0: [ 1 17 32 31 35 -1  9 31  4 14 19 19 27 -8 13 14]
1: [  1 -25 -38 -38 -57  -1 -20 -48 -43 -29 -18 -50 -47 -14 -31 -47]
2: [ -9  40  -3  26  37   3 -14  -5   0 -15  12   7  32  -4 -17  -5]
3: [ -7 -17 -33   1 -24  -8 -10  -5  42 -21 -30 -17 -19  -3  -3  26]
4: [-15  -4   2   4  81  -2   3   7  -8 -10   1  56  69  -1 -19  -5]
5: [-11 -10 -39  -5 -41 -23  -1  -8  -3 -24 -36 -35 -34   2  39  -7]
6: [  8 -17 -10  28 -21 -12  22  15  30  26  -3  -5  17 -13  25  39]
7: [ 13 -29 -46 -47 -70 -22 -10 -45 -43 -30 -41 -54 -56  -6 -38 -49]
8: [ -5   7  41 -65  54  22 -18 -14 -11  16   6  27  31  30  15 -36]
9: [ 25  -1  21  20  67  17   8  55  11  28  29  55  84  35   5 -14]
10: [-15 -46 -36 -38 -35  27  10 -48 -25 -22 -30 -50 -50  -4 -31 -44]
11: [-11  -4  11   7  60  11  -1   9  28   1  -4  73  46  -2  -2  28]
12: [ 18 -33 -51 -46 -64 -17  -4 -43 -45 -19 -36 -55 -58  -7 -33 -44]
13: [-13   9  20  39  79   4  -3  35   8  10  15  37  70   4   5  -2]
14: [ -7 -10  17 -16  -9 -14   0 -13 -15  45  17 -17 -11   8 -14 -23]
15: [-7 13 29 34 84  9  4 29  9 11 10 62 71  0  3 17]
16: [112 -17 -38 -37 -53 -21 -14 -35 -43  -5 -33 -55 -47  -4 -32 -46]
17: [ 60  22 -57 -26 -90 -34 -32 -42 -43 -44 -32 -27 -80 -27 -42 -35]
18: [-13  -9   2  27  77   5   4  25  17   1  -7  76  57   5   0  15]
19: [ 89 -14 -41 -39 -58 -25 -13 -45 -44 -23 -36 -53 -51  -8 -41 -46]
20: [ 14 -28 -51 -54 -57 -25  -3 -43 -49 -34 -48 -58 -55  -5 -36 -58]
21: [-18  11  -4  10   4   2  16  11  86 -62 -48  17   8 -31  -4  34]
22: [15 36 34 49 66 11  9 61  3 17  2 28 42 13 10  5]
23: [-21 -30  20  12   4   1 -18 -13   2  59  38 -13  11  -1 -21 -10]
24: [127 -18 -54 -52 -59  -4 -16 -53 -55  13 -19 -49 -68   6 -16 -33]
25: [-15 -29 -33 -35 -32 -29  32 -40 -13 -14 -14 -31 -29  31   5 -19]
26: [-41  21 -21  -7  19   0  15  29  38  -3   9 -23  10 -76   9  52]
27: [  7  14 -22 -14 -31  59   9  15 -24  -8 -27 -31 -38   2   2 -27]
28: [-18 -10  -8  -8 -11  12   3  -1  14  -9 -17   5   2  -1   0  45]
29: [-11 -28 -30   8  -6  -8  -8   9  66 -32 -12 -25 -15  -4   1  98]
30: [-14 -11 -18 -11 -19   8  -2 -17   2 -29 -24   6  -7   5 -12  10]
31: [-14  46  62 -35 -33 -18 -12   5 -68  66  98 -21  10   0 -50 -87]
32: [-48 -11 -18  -6  35  34 -14  37   2  20 -14  32  74 -23  -7  -3]
33: [ -6 -14 -37 -11 -22   3   1 -19  30 -41 -40  22  -6   0 -13  42]
34: [ -9  21   2  -5  31  29   3   9 -23  -6   7  31   8  13  -8 -22]
35: [ -5   4  14  13  73   6  -8   8  12 -19   4  89  31   1 -10  12]
36: [-17  -1  -8 -26 -24 127  -6 -28 -24 -18  -2 -25 -15  -9 -30 -20]
37: [-23 -13  -7   9 -10  11  -2   9  76 -24  -3   6   8   6  -7 106]
38: [-13  -2  -2  21  58   8   1  27  16  -4   9  65  53  -1  -2  31]
39: [125 -23 -42 -50 -58 -25 -10 -44 -46 -25 -36 -55 -54  -1 -34 -43]
40: [-16 -27 -48 -59 -62 -25 127 -50 -41 -26 -40 -60 -52  40 -46 -43]
41: [-4 -7 10 22 48  6  5 32 35 -4  0 66 33  5  7 37]
42: [-10 -19  -8  -7  13  11 -12   9  21 -23 -19  60  20   3  -7  31]
43: [ 11   5 -12  -7 -23   2   1  -5  13 -20   1  -7 -36 -20  87  21]
44: [-20 -18 -33  -2 -16  14  10 -18  17 -24 -23   3 -20   0 -13  24]
45: [-16  -6  19   2  93   8   1   4   4  -6 -16  88  62  -3 -13  -2]
46: [  4   0 -65 -41 -51  -9  33 -58 -50 -52 -26 -61 -24   3 -31 -37]
47: [ -7  -6 -12  22  -1   1  -6  21  39  -7 -15  10   0   3   6  39]
48: [-14 -13  19  31  52   5   3  12   9  -9  15  41  39   0  -8  16]
49: [ -2  18   1   0  23 -27   7  33 -18 -24  -7  13  15 -20 -60 -35]
50: [ -4 -15  25   0 121   4  -9  -3 -34   6   7  51  61 -33  -1 -29]
51: [-11 -11 -17  16  -4   1   7  11  71  -4 -17   6  -9   7  22  63]
52: [ -6  -2 -18   8 -32 -14  10  -7  10 -21 -25 -26 -36  -5  58  19]
53: [-20  13  78   2  11   4  -1  15 -16  61  83 -20   8 -11  -9 -15]

[  1 -21   2 -74 -21 -16  -2 -34 -19 -43 -11 -23 -15   1  18 -63] 25 1 10
[-38  -1 -23 -25 -13 -28  10 -35 -30  86  14 -12 -46 -25 -36 -33] 14 23 25
[ -7  76   8  24   8  10 -17  43 -14 -16  -8 -24  14 -16  -9  -5] 2 0 34
[-53   8 -16 -10  41  38  -1  16 -19   0 -34  46  58   2   9  11] 32 4 38
[-15  51  88  12 -10   7   2 -29  -2  35  55 -16 -19  21 -22 -27] 53 14 23
[ -5 -20 -16   2 -34 -22 -36 -35  21 -10 -45  -8 -62  23  -4   6] 3 5 30
[  1  -8  69  32   1  -8  27 -19 -48  48  90 -31 -17  47 -17 -25] 53 14 23
[-20  12  59   2 -11   2   2   4 -25  41  79 -15   7  -5 -30 -20] 53 23 14
[-14  -6 -25  -1  -8  14  -6  -2  28 -27 -17   6   4   4   6  43] 28 47 44
[-13  13  80   7  11   8   7   9 -14  40  82  -9   7  -3  -6 -12] 53 23 14
[-14  -9 -26   1  -7   2   1   2  82 -20 -19  -4  -5  14   3  63] 51 29 37
[ -3  10 -14  -6 -24  -8  -5   4  10 -18 -12 -20 -29   0  54  10] 52 43 5
[  7   7  19  -5 -25   0  19  -1 -26 104  58 -32 -20  10 -16 -15] 14 23 53
[ -4  -4 -23   2 -27 -19   3  -1   1 -30 -27 -17 -36  -1  75   5] 52 5 43
[  3  12  63   7 -13  -5   5   7 -15  75  59 -18 -11   2  -4 -19] 53 14 23
[-18  -6 -22   4  -2  -4  17   4  89  -5 -29   9  -6  -6  10  51] 51 47 21
[ 10  13  11  22  33 -13   4  26  -2  23  24  21  48  -5  30   9] 0 13 48
[ -6 -18 -38 -24 -44 -16   0 -24  -3 -27 -29 -37 -18  -3  59 -29] 5 52 25
[ -4   8  74   7  -3   0   7   3 -18  87  92 -11  -4   4 -12 -11] 53 23 14
[ -4  21  79  42   0 -13 -20  21 -31  92 119  10 -42 -20 -14 -28] 53 31 23
[ -7 127  17  19 -25   2   6  28 -26  -4  -8 -33  -3 -21   7 -31] 2 27 34
[ -1  16  55   3 -14   3  -1  -3 -23  80  91 -24  -8  -2 -19 -22] 53 23 14
[-22 -14 -13 -11   0  -8   0  -5 -15  33  26 -17   0  12 -30 -17] 14 23 34
[-18  -8   4  33  62  -6  -4  26  -8  -9  -4  38  37  -1 -14  -3] 48 4 13
[ 12  26  15 -18  -9 -31  29 -20 -56 -17  11   0  33 -13 -22 -75] 49 14 34
[-40  18  50  37   1   1  45  25 -15  63 105  17  -4  25 -20  -3] 53 23 0
[  5   8  55  18   3   2   3  27  -9  83  58 -14  -5   1  -9  -8] 53 23 14
[  6   4  21 -16 -20 -20   5 -22 -40  36  24 -29 -14  -9 -18 -32] 14 23 53
[  8  99  20  26 -16   8  -2  24  -7   0  -8 -24 -14 -10   6 -22] 2 27 34
[  3   9  53  -4 -13  -1   4   0 -17  71 100 -21 -10   3 -13 -20] 53 23 14
[-4 35 29 84 37  7 -3 80 -7 19 13 17 27 -3 12  4] 22 0 13
[-11   3  71   6  -9  10  20  17 -19  29  47 -15  -4  -9 -27 -17] 53 14 23
[  2   4 -21 -37 -65  11 -11 -27 -39 -19 -15 -58 -43 -13 -37 -29] 1 12 7
[-19   9  61  -2  -8   1   7   0 -24  58 123 -24  -1  -6 -19 -22] 53 31 23
[ -9  72  20  28  16   2  -2  22 -29  20  10  -7   9  -9  -4 -29] 2 34 0
[-12 -18 -27 -34 -24 100 -15 -27 -31 -28 -20 -26 -11 -14 -34 -26] 36 27 10
[ -2  21  -3 -39  15   9  19 -14  -3 -19   8  -3  21  -2   8  51] 28 30 44
[ -7  17   2  13  74 -10  11   7 -24  -3  14  42  57   4 -14  -6] 4 13 48
[14 49 44 70 61 18 10 55 16 24 15 41 49 15  8  2] 22 13 15
[  0 111  29  24  -8   4  -8  23  -7   5   4 -16   1  -7  10 -14] 2 0 34
[  1   4  37  -5  -5  -1   1   4 -17  55  83 -16   0   0 -14  -8] 53 23 14
[  9   7 -27   6 -22  -7 -13 -41   7  34 -23 -55 -48   6 -46 -15] 14 3 1
[ -7  -4  72   7   0  -6   4 -16 -25  49  62  -7 -19  23 -29  10] 53 23 14
[  9  -1   8 -15 -27 -12   4  -7 -21  72  26 -28 -14   8 -23 -23] 14 23 53
[-29  -3  18  31 -17  22   8  19  29   3   8  34  17  -3  39  56] 47 6 28
[ -8  18  -9 -32 -69  23  -3 -24 -41 -35 -15 -31 -46 -15 -23 -42] 1 27 10
[  7  12  15  -4 -10  30 -11 -11 -56   2 -19   9   2  -5 -15 -13] 34 30 27
[-22  -9  22  -4  14   7  -4  -6 -18  17  81   5   0   1 -15   4] 23 53 14
[-1  3  9 35 21  0  9 40 22 16 11 11 15 -3 15 29] 0 47 6
[ -5  17 -20 -22 -55  10   1 -25 -29  -5 -27 -48 -22 -47 -20 -46] 1 27 10
[ -3  -5  21  25  42   5 -13  29  -1   2  28  18   7  16  12   9] 0 48 34
[ -3  15  46   4 -20   0  23  10 -42  92  72 -26   5  -3 -24 -23] 53 14 23
[-22  23   9  36  28   7   9  36  27   6  18  24   8  18   3  10] 0 48 41
[ -1  39  31  27  33   6  -2  35  -9   6   6   1  20  -8  -6 -17] 0 2 34
[-18  41  48  33  37   2 -11  33 -17  36  17  18  51  -3 -18  -8] 0 22 13
[ -4  45  22  45  18  -1  -2  59 -14   2   9  -5   8  -1  -5 -13] 0 22 2
[ -6  -6  -5  16 -22  -8   2   7  -6  10  -4 -21 -23   4 -17 -16] 14 30 44
[ -3  23  80  -5   1  -7   5 -13 -32  43  51 -21  -6  -8 -21 -30] 53 14 23
[  1  18  49 -15 -10  -4   4   8 -21  72  79 -13  -4  -1 -12 -37] 53 14 23
[ 11  21  33  28  45  18 -11  27   5  18  20  26  48  -9   7  35] 0 48 22
[-15  15 -49 -15 -14   7   1   4  10 -16 -23 -13 -33 -13 120  17] 43 52 5
[ 21   1  69  46 -24 -28  36  13 -22 104  70   3  28   3 -16 -41] 53 23 14
[ -1 -25  22 -15 -13 -16   1 -12  -9  55  20 -17 -16   9  -7 -26] 14 23 53
[ 15   7  -7 -18 -11 -17 -20  20  15 -27   1 -19 -25 -25  60  20] 43 52 5
[ 15  -8   8 -23   6  -5   4 -23 -32  50  24 -21 -26   6 -20   0] 14 23 34
[ -5  21  12   5  56   5  -5  -7  -7  -3   0  44  51  -5  -9 -13] 4 2 48
[ 15  19  24 -10  -2 -28  16  -3 -19  54  33  -9   6   0  -8 -21] 14 23 53
[-23  23  17  38   3  -7   6  14 106 -17 -17  41 -11  14  37  79] 51 37 47
[ 26  48  28  85  14  12   4 106  21  30   4  -8 -10  16  -1  62] 22 0 47
[ -3  19  54   0 -13  23  -5 -11 -27  46 101 -24  -6 -10 -17 -26] 53 23 14
[ -1  12  85  16  -2  21  -7   3 -28  54  75 -22   2 -21 -19 -15] 53 23 14
[  1  29  72  10   0   9   7  16 -20  94  78  -7   5  -9 -11 -22] 53 23 14
[ 25   6  -8 -25 -34  -8 -18 -16 -33  -9 -10 -36 -35  -6 -14 -25] 1 27 14
[ -4 -27  15  -3  57  16 -14   0  34 -14 -33  88  40  17   8  25] 11 35 41
[ -4   3 -11   1  22   5  -3  13  14 -12 -11  61  19  16   4  26] 42 41 11
[  2  14  52   6 -12  -7   6   3 -20 127  52 -27 -11   3 -23 -25] 53 14 23
[  1  13  64   3  -6  -2   6   6 -20  84  73 -21  -9   2  -9 -20] 53 23 14
[ -6  -1 -27  10 -17  -7  -7   1  15 -17 -17 -16 -31 -14  61  19] 52 43 5
[-12 -37 -30 -34 -40 -27  69 -49 -25 -18 -35 -24 -35  61 -27 -29] 25 40 46
[ -2  26  15   2  18   0  -7   3 -19   2  -2  13   9  -9  -4 -21] 34 2 0
[-10   7  70  -6  -7  -6   2  -7 -26  45  59 -20 -10   0 -26 -27] 53 14 23
[-5  5 35 22 40 -2  2 17 11 24 13 34 19 -2 -5 11] 0 48 41
[ -4 -11 -30 -12 -33 -21   9 -24   2 -22 -31 -34 -35   3  47 -11] 5 52 25
[-11   1 -18  -7 -23 -13   1 -11   1 -21 -17 -11 -30  -4  67  12] 52 43 5
[  4  46  51  55  78  46 -12  69   1  10  33  25  44 -13 -17   7] 22 13 15
[ 23  -7 -18 -23 -52  27 -15 -16 -17 -13   1 -37 -51 -24 -32 -34] 1 27 10
[ -3 -10   4 -21 -26 -16  -2 -22 -32  38  11 -30 -14  -1 -29 -33] 14 23 25
[ -5  20 -19   5 -47  32  34   0 -69 -19 -23 -53 -12 -35 -52 -25] 27 46 1
[-40   9 -27  16  -4  19  -2  -4   0  -7  -8 -18   7  -3 -12  56] 28 44 47
[ -8  21 113  16   9  14  -9  21 -21  57  67  -9  11  -6 -12 -14] 53 23 0
[-30 -26 -12  35  24  -1   0  10  16 -10 -11  38  29 -19   6 -11] 48 42 38
[ -5  21  33  36   9 -13   0  53 -15  23  22  14   2  -3 -10  -7] 0 22 34
[-16 -17 -24  -9 -19  14   7 -16 -10 -30 -19  -4 -14   0  -9   2] 30 44 28
[ -7  -2  57   6  -1  11   4   5  -8  65 108 -10  12  -3 -20  -7] 53 23 14
